In the data rows, the value 500 means zero.
Some points, one per row:
[564 299 332 421 262 374 582 387 585 695 710 398 517 537 305 394]
[545 511 796 293 594 157 796 387 755 267 322 320 260 419 447 630]
[323 530 730 252 547 671 456 688 493 423 430 224 558 427 713 594]
[467 487 434 603 253 389 438 433 618 469 638 452 417 683 524 320]
[205 714 335 381 684 583 230 481 439 312 397 523 593 590 436 643]
[596 399 686 306 737 275 716 615 493 450 403 701 255 713 187 580]
[460 575 259 324 482 543 383 655 423 555 777 749 402 332 571 419]
[671 589 417 432 242 349 444 688 531 718 444 338 509 631 374 601]
[382 498 567 672 649 437 712 362 335 347 698 626 367 634 425 635]
[373 467 488 568 308 355 360 680 283 415 481 453 677 430 694 331]
[488 295 644 649 295 304 563 678 334 660 672 302 663 331 450 402]
[555 455 754 401 338 423 770 233 739 598 289 602 548 346 510 595]
[787 201 178 654 501 735 314 387 720 779 168 547 655 627 371 500]
[293 434 603 322 630 443 425 534 262 619 789 284 598 602 361 663]
[241 772 550 258 477 243 379 523 438 417 380 732 342 565 577 540]
[555 287 466 453 638 318 773 488 303 336 681 275 362 682 351 601]
[475 599 447 537 693 667 305 623 782 504 289 173 628 718 647 330]
[384 282 789 247 734 335 452 714 412 567 479 720 519 410 463 350]
[663 328 317 559 498 701 236 708 515 724 608 499 284 444 608 394]
[276 660 638 662 696 309 775 544 308 374 647 552 502 678 288 335]
[822 311 123 761 490 755 250 364 640 644 518 677 692 803 602 322]
[475 637 666 362 278 718 595 447 631 671 357 553 515 492 329 653]
[745 418 186 743 747 688 452 250 737 615 288 556 436 853 263 359]
[348 608 279 512 639 716 219 614 622 297 658 661 437 743 623 335]
[535 496 336 757 230 545 293 622 279 650 700 701 499 464 537 740]
[562 432 466 688 320 549 364 738 234 646 645 359 613 348 580 326]
[744 312 725 289 312 498 652 282 354 390 509 546 502 274 745 687]
[188 619 513 399 578 363 281 575 679 205 620 326 683 341 600 499]
[723 356 426 386 350 432 737 314 511 254 673 345 372 286 708 686]
[663 302 673 363 298 611 389 731 335 614 568 348 665 341 682 739]
[676 285 240 643 756 675 256 406 670 710 254 547 624 805 288 344]
[450 487 545 351 738 245 684 276 418 361 386 709 398 698 359 667]
[385 598 380 377 602 387 507 532 307 595 407 367 749 336 240 478]
[709 681 597 651 202 333 387 407 371 354 651 610 612 467 327 498]
[546 409 665 359 325 525 612 343 658 429 600 278 584 197 721 735]
[592 565 606 328 543 581 445 613 299 637 501 790 344 469 594 471]
[613 534 495 333 410 327 686 534 262 408 652 717 326 523 564 587]
[442 383 469 450 298 342 265 654 302 647 656 419 456 258 665 426]
[515 589 661 727 242 410 481 407 735 471 475 374 387 378 584 442]
[419 268 673 396 715 662 689 319 282 624 682 452 489 432 419 508]
[347 587 677 490 628 291 727 527 706 299 290 628 410 397 392 499]
[706 512 495 466 457 388 678 313 716 597 557 504 333 273 558 546]
[580 624 279 706 388 596 401 566 687 612 554 638 441 765 404 263]
[685 403 411 408 309 651 548 308 800 571 285 475 424 489 288 438]
[430 729 712 257 405 603 660 384 631 548 632 629 574 281 373 602]
[713 389 282 655 553 668 249 739 487 758 387 603 513 608 584 271]
[379 680 487 414 516 387 401 649 506 592 389 709 283 734 364 334]
[780 492 258 673 422 699 324 191 657 551 523 264 307 437 619 346]
[449 474 774 375 470 649 270 560 268 660 688 518 769 441 354 632]
[258 721 749 426 341 428 664 427 749 284 439 248 641 435 349 448]
[724 330 271 318 609 286 667 487 512 488 759 656 263 648 399 678]
[361 580 701 647 689 657 658 476 237 496 378 639 712 480 499 437]
[345 406 656 658 659 610 681 296 351 284 436 411 666 631 300 478]
[553 372 433 445 414 691 559 525 458 404 416 518 580 198 513 587]
[420 391 740 331 737 346 597 531 254 511 407 390 540 439 609 557]
[552 397 663 577 470 602 514 410 439 353 703 358 681 210 684 349]
[745 385 128 750 393 697 293 498 602 632 467 507 570 799 500 349]
[649 292 174 654 319 632 286 649 393 538 625 666 370 589 369 327]
[605 636 430 719 256 294 373 493 544 422 628 552 636 529 281 352]
[362 301 462 652 362 638 332 710 244 346 736 691 472 396 354 642]
[583 633 205 640 483 473 340 376 653 754 320 258 479 755 322 455]
[433 530 405 528 248 610 649 363 739 490 346 501 573 310 390 706]
[353 581 745 310 539 559 588 753 444 323 272 254 586 299 496 520]
[467 496 252 677 256 482 369 476 350 387 797 625 353 487 640 621]
[584 339 734 311 711 381 661 475 253 624 644 784 501 249 542 332]
[809 387 132 651 276 778 307 257 865 529 201 437 701 766 222 575]
[518 401 579 426 737 633 504 407 475 327 521 644 295 302 574 458]
Here are 40 more points, each followed by its number:
[648 629 418 650 225 312 566 599 490 502 684 666 448 610 432 419] 0
[582 546 441 597 350 396 441 645 562 671 329 309 411 642 495 603] 1
[731 432 425 404 274 495 767 281 689 323 608 660 462 245 637 527] 2
[375 666 597 487 640 473 731 529 716 362 512 293 701 652 496 597] 3
[287 454 661 315 621 515 421 593 373 334 679 672 237 571 661 428] 4
[437 559 633 556 747 660 609 701 337 715 496 316 541 591 328 449] 5
[629 635 371 413 241 471 358 729 307 475 715 651 602 277 393 347] 6
[326 405 203 623 679 669 243 609 634 600 415 506 522 636 503 529] 7
[562 539 729 424 234 347 607 619 730 447 707 398 493 442 336 618] 8
[585 244 707 460 284 551 712 251 682 517 694 758 288 256 610 548] 9
[722 266 473 359 373 750 502 297 677 800 233 446 538 389 600 567] 10
[658 560 629 459 329 317 556 572 561 300 476 716 402 707 306 420] 11
[808 456 182 739 734 641 435 273 494 532 250 404 539 838 208 429] 12
[722 459 617 372 318 276 517 800 323 664 496 548 357 393 470 488] 13
[606 250 676 461 460 634 752 623 529 310 659 351 581 222 739 603] 14
[537 455 422 578 245 728 797 374 610 363 528 519 328 339 362 542] 15
[586 420 687 681 261 290 518 323 596 544 675 715 416 521 534 492] 16
[688 362 324 666 303 558 290 723 341 709 415 329 580 554 713 365] 17
[503 357 627 272 541 363 526 745 384 342 562 696 481 305 682 454] 18
[770 462 119 604 395 601 306 362 695 705 500 385 458 737 624 563] 19
[237 525 635 385 647 537 241 700 341 365 657 527 736 366 688 571] 20
[360 612 478 646 618 250 508 469 316 587 586 749 311 735 306 551] 21
[483 605 638 333 283 670 664 351 737 606 343 409 414 390 558 780] 22
[422 558 378 749 286 495 630 562 308 505 493 468 567 468 568 378] 23
[705 344 582 585 689 358 473 378 299 581 580 474 547 781 387 403] 24
[371 483 747 339 736 182 799 354 397 380 671 649 277 593 322 452] 25
[493 260 403 293 372 256 734 657 455 436 699 623 165 652 514 534] 26
[354 270 361 657 740 487 334 514 568 352 466 302 520 787 490 305] 27
[543 431 730 404 377 208 776 539 474 442 622 702 203 563 427 372] 28
[278 586 737 263 655 364 475 636 722 388 352 243 495 390 661 626] 29
[629 272 457 494 301 550 312 655 329 675 806 565 494 302 657 664] 30
[308 657 635 384 667 588 389 586 416 685 441 315 717 569 644 344] 31
[576 431 491 262 473 699 312 314 490 595 398 472 586 287 618 594] 32
[431 497 304 493 301 540 361 622 283 560 752 556 506 432 673 624] 33
[538 431 235 654 245 580 389 551 339 461 706 683 279 258 638 466] 34
[539 432 767 287 572 195 723 684 311 457 408 759 237 453 585 337] 35
[411 422 473 531 662 457 694 523 438 375 693 577 513 636 296 655] 36
[338 768 688 291 690 409 267 666 458 370 531 648 662 363 581 344] 37
[522 585 528 606 395 451 394 679 429 680 555 257 482 501 559 363] 38
[645 477 400 429 403 391 272 391 499 597 413 725 469 735 589 430] 39
Which of these numbered points is nearest to each point below, ignoring the 2 directions in which the first points spread most? Its number follows each.
[338 631 610 411 408 390 658 536 443 640 622 610 678 456 173 365] > 6
[516 512 359 563 323 298 385 678 438 615 428 352 681 530 364 672] > 1
[579 432 604 616 194 293 404 683 674 523 472 549 501 453 473 514] > 8
[526 574 660 598 279 256 513 339 427 493 525 695 441 562 453 660] > 16
[542 228 754 242 770 159 751 574 401 257 526 783 211 803 479 319] > 35
[736 418 144 740 706 642 432 248 652 497 243 289 727 837 127 391] > 12
[620 686 520 680 339 630 736 418 623 408 517 549 492 246 415 691] > 15
[248 668 299 379 623 491 226 656 574 491 544 691 305 362 516 551] > 7
[525 623 314 604 282 492 577 411 363 661 753 609 333 418 606 351] > 34
[221 632 691 402 635 637 345 743 466 328 693 551 647 515 535 483] > 20
[529 480 335 624 243 252 685 550 482 443 416 434 671 307 564 413] > 23
[709 312 530 462 361 603 485 348 571 745 300 362 496 514 681 629] > 10
[453 445 470 533 687 473 412 337 364 454 309 502 518 560 233 465] > 12
[711 442 493 638 323 703 499 249 667 319 691 452 344 307 530 651] > 15
[279 645 235 377 702 684 239 317 726 420 332 493 658 734 582 287] > 20
[672 249 716 426 552 730 689 384 636 389 759 324 457 241 693 553] > 14
[677 282 693 384 436 731 675 342 526 324 723 296 602 177 698 540] > 14
[367 470 396 418 696 305 780 415 556 458 698 683 346 654 309 329] > 25
[363 553 696 359 729 367 780 572 524 297 544 604 435 585 367 639] > 36
[693 285 668 371 414 473 506 327 778 304 336 560 641 417 313 763] > 30
[356 478 742 394 594 636 553 639 314 480 361 785 330 331 551 278] > 35
[373 397 299 724 778 405 733 503 532 594 571 386 580 698 315 610] > 36
[551 363 704 213 583 343 683 702 500 551 384 728 539 283 572 506] > 18
[187 654 617 490 421 736 277 731 328 276 504 451 653 518 751 369] > 20
[650 275 194 837 312 610 208 451 540 653 390 471 469 780 320 422] > 1
[537 654 704 386 290 523 595 344 608 564 398 610 470 278 603 667] > 22
[460 640 648 675 243 657 605 347 719 465 247 466 620 316 396 638] > 22
[558 299 782 381 380 332 509 687 344 669 412 434 395 364 589 567] > 13
[606 358 614 589 469 232 680 574 335 432 566 672 232 608 598 372] > 28
[545 660 680 302 341 712 284 329 456 713 290 401 510 252 502 489] > 32
[492 455 742 514 637 245 705 321 381 534 568 693 275 429 397 460] > 25
[830 211 155 685 551 743 562 375 723 508 232 314 672 586 647 547] > 14
[618 676 504 614 233 352 291 612 461 507 725 666 350 475 679 580] > 0
[693 326 345 532 600 779 481 465 609 504 542 237 587 416 658 476] > 14
[179 698 504 472 640 448 386 612 486 247 566 697 616 509 684 518] > 20
[529 652 664 369 407 664 396 342 692 602 454 543 583 328 638 607] > 32
[653 519 292 684 538 669 418 341 737 452 290 247 344 645 500 574] > 19
[304 593 310 635 750 526 284 382 719 363 510 704 556 694 713 373] > 20
[583 617 109 763 626 668 288 355 763 289 323 650 371 819 409 287] > 4
[733 528 159 800 592 506 345 520 727 779 513 315 372 803 306 267] > 38
[423 306 424 353 629 544 280 669 367 542 269 765 358 363 589 354] > 18
[471 677 490 413 413 330 451 373 488 551 419 792 316 655 506 510] > 39
[672 583 528 383 331 638 711 335 629 267 526 595 614 269 613 598] > 2
[578 526 333 628 263 508 520 489 339 318 716 683 354 478 494 646] > 34
[692 288 267 723 774 720 433 269 372 719 246 257 624 726 296 274] > 12
[454 592 394 559 256 574 341 490 343 402 740 595 622 298 653 637] > 33
[679 271 603 614 449 742 759 319 312 418 613 262 656 168 590 622] > 14
[756 334 224 643 342 575 398 639 396 703 305 388 578 751 433 266] > 17
[556 508 552 317 349 354 432 400 335 562 529 804 312 454 560 359] > 39
[660 435 614 710 449 595 642 657 328 346 588 253 524 244 730 597] > 14
[308 777 648 470 438 501 256 667 564 614 496 678 652 521 514 450] > 37
[459 522 592 571 273 488 596 436 566 486 686 392 476 325 359 494] > 8
[499 367 678 290 651 235 814 493 633 328 248 486 300 616 342 508] > 18
[253 499 568 536 686 450 624 642 315 303 528 561 412 568 290 633] > 36
[416 493 729 516 715 313 719 685 359 292 656 564 297 713 473 679] > 36
[686 399 478 590 280 391 654 644 356 326 678 483 319 583 306 318] > 28
[494 558 749 358 260 675 647 474 692 394 428 600 404 509 411 742] > 22
[651 534 312 362 553 516 635 493 347 451 698 626 313 324 669 534] > 34
[533 484 307 694 719 540 502 320 365 692 267 462 460 683 342 347] > 12
[728 705 300 484 678 781 244 262 677 636 470 580 358 854 366 270] > 4
[685 443 437 521 375 422 416 444 708 747 453 283 551 396 706 504] > 19
[523 461 542 531 311 688 535 742 474 537 660 232 712 465 614 548] > 3
[363 350 451 494 364 535 450 498 449 691 393 209 658 340 658 540] > 17
[621 283 817 286 630 383 814 296 731 363 574 582 322 354 415 681] > 30
[702 689 402 477 254 557 576 649 449 429 534 647 479 434 532 355] > 6
[430 286 708 332 726 253 564 518 319 687 707 368 483 536 474 418] > 24
[493 617 329 493 307 650 263 613 326 697 692 562 661 500 648 381] > 33
[460 691 412 730 298 729 291 663 296 542 381 594 485 494 617 306] > 23
[501 452 190 444 230 466 468 626 395 517 752 472 545 408 647 614] > 33
[537 357 714 281 418 668 317 440 675 660 392 352 701 250 624 471] > 32
[792 431 252 632 343 716 618 417 715 627 402 280 481 344 728 408] > 14
